Each row is where one point has got to under a steady rotation. How many ticks took it there?
The counts run from 0 to 92.
[-274, 226, 254, -176, -151, 201, 83, -10, 124, 136, -65, -373, -17, 264, -14, 136, -219, 26, 165, -124, 63, -93, -18, 167, -8, -244, 38, 313, 164, 154, 87, 114, -15, -88, -24, 84, 113, 94, 117, -66, 35]  10
[28, 118, 475, -127, 31, 89, -30, -51, -193, 36, 147, -252, -148, 318, 188, -32, -268, -170, 202, -21, -42, 54, 107, -137, 163, 28, 9, 266, -24, -383, 63, 51, -95, 145, 107, -41, 165, -31, 263, 130, -179]  51
[-180, 295, 3, -352, 18, 50, 45, 169, 69, -3, -107, -294, -290, 8, 194, 40, -123, 113, -33, -171, -153, -35, 338, 169, 124, -231, 129, 145, 122, -92, 27, 28, 208, -89, 155, -46, 178, -82, -37, -117, 71]  45
[-256, 72, -251, -70, -49, 94, -45, 47, 202, 178, -166, -530, -136, 146, 171, 92, 118, -76, 207, -197, -205, -344, 35, -50, 376, -347, 10, 129, 129, 34, 62, -3, 16, 28, 198, -23, -35, 22, -213, -74, -48]  8
[-34, 169, 277, 147, -172, 19, 86, -104, -209, -139, 79, -259, 87, 383, -22, 52, -128, -321, 104, -77, -86, -53, 25, 107, -36, 160, -44, 409, 108, -69, 12, -281, -42, 15, 162, 174, 107, -148, 237, 32, -132]  90
[-205, -15, 118, -155, 33, 60, -57, 118, 96, 111, 15, -325, -70, 430, 261, 224, -16, -77, 86, -49, -201, -180, -110, -37, 374, -278, -35, 59, 61, -203, 237, 162, 54, 76, 152, -64, 97, 185, 171, 32, 4]  30
[-42, 133, 201, -137, 6, -130, 87, -352, -286, -213, -165, -119, -41, 329, 39, -70, -130, -323, 138, -36, 108, 73, 131, 186, 87, -12, -13, 288, -36, -69, 42, 5, -87, -38, 158, 85, 105, -53, 152, 55, -168]  72
[-176, 128, 246, -126, -143, 277, 89, 77, 212, 256, 34, -572, -159, 312, 226, 81, -107, -46, 41, -242, -209, -151, -61, -211, 273, -228, -2, 225, 141, -111, 226, 208, 33, 154, -44, 13, 87, 31, 39, 120, -51]  29
[-188, 126, 121, -123, 251, -47, -49, 96, 98, -44, 16, -395, -141, 332, 395, 87, -7, -44, 82, -177, -214, -255, -75, -29, 309, -285, -8, -23, -53, -173, 271, 40, -170, -66, 201, -51, 150, -39, 140, 124, -74]  48
[1, 69, 47, -142, 86, -107, 13, -286, -156, -77, -295, -201, 100, 515, 157, 40, -74, -240, 78, 79, -125, -261, 100, 152, 43, -94, -176, 185, 54, -94, 80, -204, 10, 28, 392, 143, 131, -151, 142, 126, -104]  71
[-199, 239, 72, -233, -148, 106, -82, 154, 227, -15, -188, -367, -46, 201, 49, 26, -103, 24, -129, 27, -161, -98, 235, 41, 136, -252, -25, 271, 180, 27, 106, -59, 7, -171, 157, -2, 141, 24, 43, -214, 136]  27
[-93, 100, -95, -15, -128, -191, 21, -246, -150, -250, -148, -146, 323, 337, 424, -38, 32, -34, -32, 142, -182, -162, 74, 27, 323, -30, -104, 51, 51, -308, 30, -88, 79, 84, 149, 172, 72, 45, 255, 93, -102]  35
[-51, 52, 8, -49, -71, 171, 21, 310, -99, 121, 77, -396, -246, -95, -188, 115, -45, -107, 136, -328, -225, -21, 190, -50, 114, -196, 6, 244, -98, 179, 159, 126, 59, -54, 143, 12, -54, -158, -119, -28, -186]  82
[-1, 38, -83, 94, -332, 282, 89, -91, -414, 7, -64, -164, -68, -150, 95, -27, 123, -141, 38, -133, -333, 87, 407, 4, 196, -20, 35, 384, 41, 128, 28, 143, -60, -8, -39, 17, -190, 88, -173, -6, -403]  2
[-14, 5, -432, -22, -180, 42, 79, 40, -95, -94, -290, -46, 76, -72, 254, -11, 147, 66, -153, 35, -279, -9, 249, -59, 332, -10, -143, 63, -27, -257, -54, 150, 32, 28, 130, 68, -111, 52, 202, 141, -463]  39
[-170, 206, 324, 31, -204, -6, 132, -297, -125, -30, -208, -204, 152, 466, 198, 18, 10, -56, 2, 33, -145, -174, 10, 69, 165, 22, -113, 289, 184, -62, -17, -84, -63, -46, 125, 215, 137, 132, 140, 11, -163]  14
[-128, 161, 155, -272, 19, 68, 43, 211, 4, 149, 27, -243, -349, 66, -67, -118, -181, -84, 211, -217, -143, 24, 332, -146, 226, -372, 134, 375, 2, -51, 143, 117, 45, -39, 170, -87, 127, -292, -34, 62, 58]  64
[-72, 246, 518, -163, -31, -14, 84, -72, -70, -56, 31, -256, -42, 300, 164, -37, -284, -133, 62, -89, 37, -47, 124, 127, 143, -164, -49, 241, 43, -45, 59, 26, -57, -51, 127, -25, 314, 10, 385, -18, -27]  50
[67, -13, 228, 238, -175, 13, -38, -114, -278, -19, 84, -259, -65, 321, -15, 105, 16, -375, 144, -242, -116, 26, 41, -78, 97, 35, -47, 481, 28, -58, 135, -163, -151, 257, 32, 261, -130, -78, 126, 130, -354]  91
[137, 178, 190, 19, -241, 131, 131, -186, -418, -97, -120, 109, 21, 29, 261, -112, -169, -264, -50, -123, -202, 72, 371, -73, 144, 95, 113, 232, -53, -200, -30, -8, -30, 33, 202, 15, -42, -108, 182, 134, -288]  55
[-165, 21, -81, -186, 276, 8, -66, -65, 100, -79, -164, -402, -236, 193, 101, 208, 75, -106, 182, -131, -171, -310, 32, 76, 235, -352, -60, 39, -5, -13, 151, 11, 71, -4, 350, -63, 109, -208, 14, -117, 34]  66
[118, 292, -71, -214, -181, 33, 135, 59, -190, -3, -101, 28, -137, -193, 50, -194, -69, -140, -113, -126, -175, 83, 506, 8, 54, -92, 88, 207, -19, -102, 14, -52, 47, -161, 284, 19, -53, -37, 96, -15, -250]  59
[-90, 152, 166, 66, -9, -166, -34, -293, -61, -56, -100, -146, 158, 431, 58, 19, 15, -91, 110, 13, 59, -153, -21, 253, 100, -123, -69, 302, 130, 19, 126, -212, -112, -81, 307, 253, 121, -89, 222, -13, -24]  89
[196, 103, 117, -77, 94, -211, -53, -277, -247, -200, -157, -74, 98, 389, 316, 108, -8, -142, 38, -24, -140, -118, 32, 97, 173, -108, -150, 73, 103, -351, 140, -42, -43, -60, 372, 57, 147, -50, 281, 109, -84]  53
[-289, 120, 161, -147, 81, -126, 7, -59, -42, 73, -185, -367, -163, 226, 142, 28, -267, -156, 128, -172, -63, -123, 168, 312, 74, -332, -84, 130, -93, -55, -57, -144, -8, -85, 279, 20, 143, -72, 61, -272, -12]  67
[34, -18, -294, 61, -150, 110, 64, 66, -441, -15, -70, -245, -131, -154, -32, 112, 29, -203, -93, -225, -353, 70, 350, -158, 216, 15, 102, 273, -108, -48, 114, -79, -26, 196, 60, -70, -251, -243, -53, 69, -442]  78
[-16, -28, 32, -80, 176, 95, -155, 161, -132, 291, -17, -331, -337, 45, 42, 33, 26, -121, 159, -175, -232, -211, 167, -213, 220, -321, 15, 93, -145, -74, 117, 110, -9, 52, 250, -80, 25, -100, 78, 82, -114]  65
[-136, 108, 60, -30, -237, -38, 16, -275, -149, -164, -296, -32, 268, 143, 109, 6, 64, -48, -177, 85, -266, -166, 126, 62, 326, 89, -71, 301, 156, -43, -193, -123, 51, -54, 112, 141, 21, 139, 178, -15, -161]  18
[23, 114, -7, -154, 53, 100, 56, 224, 12, -29, -83, -285, -262, 47, -42, 10, -31, 141, 4, -251, -187, 66, 401, 71, 179, -228, 40, 183, 70, -70, 46, 144, 94, -280, 367, -128, 22, -259, -57, -156, 116]  63
[-252, -15, -87, -144, 94, -16, -126, 69, 211, -81, -152, -479, -127, 146, 53, 296, 57, 58, 127, -162, -322, -219, 11, 25, 110, -289, -8, 242, 165, -43, 205, -75, -32, -40, 280, -10, 19, -105, -102, -248, -57]  84
[32, 274, 309, -142, -31, -61, 45, -264, -206, -188, -240, 91, 152, 259, 247, -162, -136, -111, -5, 85, -148, 47, 257, 3, 106, -44, -11, 177, -34, -256, 11, -72, -59, -149, 155, 91, 187, -142, 232, 47, -236]  54
[-166, 147, -312, -231, -102, 19, -97, 110, 160, 128, -205, -273, -68, 139, 198, 51, 41, 183, -52, -8, -290, -244, 284, 113, 391, -291, -70, 53, 177, -201, 47, 90, 93, -77, 394, -99, 21, -42, 54, -141, -81]  44
[-297, 76, 247, -92, -127, -142, -77, -289, 13, 12, -186, -260, 172, 402, 240, 192, 137, -84, 93, 135, -132, -127, -174, -18, 120, -198, -98, 109, 115, -47, -19, -63, -36, 105, 43, 67, 207, 153, 148, 62, -107]  13
[-111, 177, -412, 16, -214, 196, -22, -105, 97, -39, -226, -237, 85, -23, 122, -23, 190, 236, -251, -11, -258, -50, 225, 46, 323, -80, -41, 123, 238, -144, -71, -173, 19, -232, 133, 15, -113, 119, -29, -69, -171]  22
[30, -5, -104, 82, -423, 162, -13, -69, -277, 22, 29, -74, -9, -112, 173, -145, 163, -50, -120, -212, -297, 76, 378, -146, 316, 151, -8, 230, 28, 30, 127, 155, 58, 170, -105, -16, -180, 15, -9, 80, -447]  20
[-155, -14, 156, -39, 12, 43, 57, -45, -177, 21, 146, -503, 35, 440, 333, 189, 14, -37, 204, -226, -116, -225, -138, -36, 229, -205, -125, 185, 154, -92, 275, 183, -40, 108, -24, 67, 51, 104, 75, 137, -136]  12
[-246, 33, 7, 30, -76, 204, 108, 187, 84, 120, 17, -436, -178, -17, -19, 145, 18, -17, 147, -280, -339, -76, 87, -168, 286, -223, 47, 205, 60, 201, 122, 201, -32, 46, 77, -65, -76, 14, -120, 32, -57]  7
[-52, 111, -274, 111, -197, -37, 38, -299, -313, -279, -335, -80, 137, 120, 194, -20, 104, -108, -116, 10, -222, 0, 157, 172, 140, -38, -126, 295, 118, 98, -71, -154, 199, -82, 185, 185, -57, -31, 121, -95, -278]  0
[-97, 157, 144, -153, -77, -34, -58, -192, 40, 25, -165, -205, 124, 463, 242, 110, -94, -15, 10, -19, -140, -186, -143, 60, 214, -85, -30, 52, 113, -157, 83, -115, 43, -67, 160, 73, 128, 155, 199, -39, -57]  31
[-170, -76, -332, 204, -131, 49, 48, -42, -68, -59, -184, -197, -44, -119, 120, 173, 216, 28, 34, -55, -416, 83, 290, -149, 269, -72, 74, 305, 31, 44, 143, 24, 12, 112, 112, 12, -279, -19, -111, -27, -317]  3
[19, -107, -27, 110, 160, 42, -39, -75, -205, -78, -98, -493, 48, 379, 182, 257, 85, -154, 280, -44, -178, -250, -191, 89, 137, -133, -160, 151, -41, -86, 86, 27, -69, 185, 275, 33, 44, 26, 35, -35, -249]  88
[-127, -30, -223, 11, 83, 35, 19, 121, -4, 176, -29, -445, -280, 13, -61, 141, 53, -45, 148, -217, -151, -252, -35, -4, 285, -272, 106, 106, 36, -23, 181, 31, -11, -55, 213, 32, -94, -53, -212, -125, -75]  83
[-98, 25, 223, -219, -87, 127, 164, 49, -9, 155, 53, -333, -286, 367, -118, 141, -190, -270, 211, -259, -43, -96, 182, 40, -11, -218, 40, 248, 60, 91, 134, -108, -42, -20, 152, -29, 42, -140, 13, 18, -22]  86
